The rows of Y fall into several groups, and each row is roughly a mix of its group's hidden directions.
Y (111 x 11):
-3, 43, 25, 10, -6, 13, -14, 2, -44, -4, 25
18, -40, -36, 32, -25, -3, 5, 14, 7, -14, -13
-19, -15, -19, -1, 19, 10, -30, -24, -36, 24, -27
22, 20, -1, -42, 26, -14, -8, -15, 28, -10, 28
-1, -7, -10, 29, -19, -1, -9, -17, -15, 37, 48
11, -1, -1, 4, 49, 50, -11, -3, -8, 10, -12
-11, 35, -31, 36, 3, 0, 23, -1, -15, 1, -35
-14, 39, 15, 42, 23, -3, -10, 27, -19, -10, 5
9, 16, 10, 5, 28, 25, 2, 33, 17, 30, 37
-14, 13, 29, 13, 35, 42, -4, -15, 13, -12, 25
23, 12, 13, 25, 15, 25, 36, 28, -26, -17, -12
17, 5, 0, 24, 29, 32, 15, 13, 1, -41, 28
-14, 9, -15, 18, 41, 16, 5, 30, -21, 14, 35
-7, -13, -8, -1, 18, 2, -49, -13, -23, 39, 18
-34, -4, -15, -7, -22, -13, -2, -8, -9, 55, -14
11, -5, 49, 22, 33, 7, 2, 5, 15, -22, 25
52, 21, -17, 20, 22, 6, 24, 6, -24, 0, 4
1, -8, 13, -26, -7, 24, 46, -4, -8, -42, 8
28, 32, 14, -14, -17, 20, 33, -32, 21, 8, 5
6, 3, -8, -31, 27, 4, 59, 13, -12, -3, 3
58, -6, 32, 7, -6, 24, -12, -11, 0, 13, 2
1, 15, -17, 4, -34, -28, 45, -26, 7, 4, -18
28, 47, 5, -14, 4, -10, -5, 21, 16, -37, -10
36, -20, -5, -8, -31, -25, 12, 24, 27, 11, 24
4, 6, -10, -52, 8, -27, -11, -17, 17, -20, -28
-6, -11, -21, -48, -12, -1, -3, -15, 34, -10, -31
2, 0, -1, -46, -9, -7, -15, -34, 38, -19, 4
14, -57, 4, -11, -12, -1, -22, -4, 10, -24, -25
28, 15, -8, 4, -25, 13, -22, 10, 4, -9, 55
32, 14, 36, -30, 23, 3, -3, -6, 9, -33, 18
31, 3, -12, -21, -2, -5, -5, -47, -21, 0, -35
-26, -13, -1, 14, -32, 7, 38, -6, 4, -20, -38
-37, -22, 29, -21, 29, 37, -1, 6, 3, -4, 7
-33, 2, -17, -7, -33, -29, 9, 38, -22, 9, -11
14, 51, 14, -12, 22, -15, 28, -12, 17, -19, -10
-15, 21, -35, 42, -12, -1, -15, -17, -25, 23, 1
12, -37, 1, -16, -37, -30, -9, 19, 26, 20, -4
4, 20, 4, 14, 25, -25, -41, 22, 7, 27, -27
-32, 20, 31, 10, -18, -9, -31, -22, 2, -28, 21
43, -23, -33, -18, 1, -4, 34, -5, 15, -17, 5
22, -17, -4, 16, -26, -5, 36, 2, -24, 34, -29
-14, -6, 21, 5, -46, 5, -27, -23, 31, 14, -18
18, -57, -26, -2, -10, 10, 10, 3, -17, 12, 23
-12, 37, 29, 0, -14, -19, -15, -29, -3, -35, 18
-10, -17, -4, 18, -30, 15, 38, -17, 16, -2, 40
10, 39, 5, -1, -27, -40, 10, -25, 19, -20, 7
30, -18, -22, 5, -28, -17, 23, -10, 8, -4, 45
28, 26, -8, 30, -7, 17, 38, -10, -11, -7, 32
14, -11, -27, -24, -28, -18, -3, -41, -17, 29, -5
-42, 3, -32, 44, 1, 0, -4, 8, -25, 9, 0
-31, 29, 19, 9, 31, -3, -5, 16, 8, -18, -41
-20, 38, -6, 48, 22, 3, 21, -2, -7, -13, 17
8, 9, -20, 43, 10, 35, 19, 22, -19, 16, -20
9, 13, 13, 27, 9, 5, 3, 21, 12, -52, 32
1, 37, 20, -7, 16, -12, -5, -22, 6, 18, 50
29, 30, 14, 18, -18, 4, -36, 20, -23, 6, 27
21, -39, 27, -34, 23, 4, -23, 17, 12, -14, 3
9, -20, -3, -23, 17, -25, -51, 24, -10, -3, -14
30, 17, 1, -26, 47, -29, -6, 1, 22, 14, 2
33, 18, 11, -21, -13, -16, 31, 15, 2, -26, 36
-37, 57, 11, 13, -14, -5, 3, -8, -9, -5, 12
-16, 20, 12, 30, -5, 5, -10, -9, 10, -43, -41
-14, -35, -3, -23, -34, -10, 19, 22, -16, 26, -24
14, 43, 4, -21, -25, -4, -43, -21, -2, 1, 11
-48, 16, 11, 9, 3, 17, -27, -31, -14, 11, -22
4, 32, 23, 3, 47, 25, 29, -14, -5, -6, 0
17, 28, 4, -33, 21, -20, -44, 9, -18, -4, -11
28, 3, -27, -32, -4, -49, -7, -12, 7, 3, -17
29, -2, 6, -2, -24, -36, -28, -22, -2, -39, -2
22, 44, -1, 34, -3, -18, -3, 28, 8, -5, -27
3, 42, -20, -12, -24, -28, -36, 7, -11, -1, -20
2, 33, 30, 10, 3, 0, 0, -41, -18, 22, -31
-35, -49, -2, 12, -25, 17, 16, -13, 10, 11, 14
-22, -29, -24, -29, 1, 28, -4, 14, 26, -16, 29
49, -5, -10, 19, 24, 9, -10, 7, -5, -41, 10
-34, -8, 5, 33, 0, 48, -29, 6, -1, 0, -5
-4, 36, 8, -28, -5, -6, 8, -31, 28, -23, 32
47, 14, 32, -34, 5, 4, 3, -11, 24, -9, 8
17, -4, -49, 31, -36, 8, 1, -12, 2, -10, -16
26, 20, 1, 4, 37, 17, -28, -24, -19, -16, -28
-17, -20, -4, -15, -38, -13, 16, 8, 32, -30, -26
-27, 17, 38, -29, 7, -10, -23, -5, 9, 7, 37
-57, 9, 36, 4, -8, 9, -20, -6, 13, 6, 5
11, 32, 18, -35, 11, -23, -20, -35, -22, 6, -3
-35, -35, 4, 5, -29, 10, 33, -4, 5, -13, -29
-8, 28, 25, -30, 46, 16, -19, -15, -5, -6, 6
-14, 23, 31, 15, 29, 26, 2, -26, -10, 14, -33
16, 5, -32, 23, 18, 25, -7, -6, -11, 30, -41
-18, 12, -11, 43, -7, 11, 37, 35, -19, 7, 0
7, -17, -32, 4, -8, -5, 30, -39, 33, 10, 21
-4, 37, 24, -3, -5, -5, 9, 26, 12, -37, -35
-5, 2, -38, -10, -11, -4, 35, -6, 31, -12, -38
-35, 18, -30, 30, 7, -15, 14, 33, -11, -15, 15
11, -17, 32, -41, 37, 28, -2, -1, 4, -10, 10
6, 15, 4, 4, 8, -26, -51, -21, -29, -13, 21
-3, 2, -2, -40, -39, -19, 17, -23, 30, -6, -15
7, -15, 37, 13, 28, -14, 27, 11, 24, -20, -30
5, -43, -13, -5, -34, -36, -7, 16, -4, 23, 11
-8, 37, 36, -18, 15, -20, -31, -3, 6, 0, -29
25, -4, 21, -32, -16, -15, -6, 3, 45, -28, -12
9, -4, -19, -20, -35, -51, 5, -6, -8, 26, -10
-15, -50, -5, 25, -10, 16, 32, -3, 12, 20, 15
-17, -25, -22, 32, -1, 17, -41, -7, -11, 19, -23
-21, -17, 28, 1, 15, 8, -8, 36, -27, 20, -36
4, 32, -44, -9, -9, 15, -2, -14, 36, -26, 6
5, -6, -41, 0, -9, 2, 24, -12, -16, 44, -28
24, 37, 21, 15, -2, 20, -1, 1, 35, -30, 17
13, -45, -21, -32, -37, 0, 13, 12, 8, 11, 4
-24, 21, -25, 40, 23, 18, 12, 0, -30, -19, 11
13, -7, -1, -17, 6, -7, -11, -15, -9, 21, -64
-2, 2, -30, 28, 3, 6, 5, 52, 3, -21, 24
Here is one row of each group, with its name. Which group are the others in?
9, -27, 44, 7, 45, -6, -1, 9, 13, -16, -11
U
24, 35, 18, -5, 10, 8, 29, 22, 18, -39, 8
C
27, -14, 17, -20, 22, 14, 8, 31, 19, 5, 43
D

6, -22, -9, -51, -28, 13, -8, 0, 35, -10, 6
U
-40, 26, 23, 26, 37, -9, 0, 16, -8, -16, -4
U
-3, 37, 31, 17, 33, -5, -7, 11, -30, 20, -16
C
6, -14, 25, 0, -32, 0, 4, -10, 30, -50, -12
D
16, 20, -35, 42, 16, 16, -5, -19, -30, -11, 4
D
18, -5, -47, 19, -11, -3, 34, -15, -22, -9, -24
D
-2, -24, -4, -29, -45, 4, 10, 22, -10, 26, -26
U
-13, -40, 11, 18, 16, 18, -23, 25, 2, 33, 23
C
-23, -22, -28, -36, -29, -16, 26, -10, 15, 3, -17
U
-19, -44, -20, -13, 24, 14, -14, 28, 3, -10, 28
U
-9, 42, 22, -3, -4, 4, 11, 6, -17, -34, -39
C
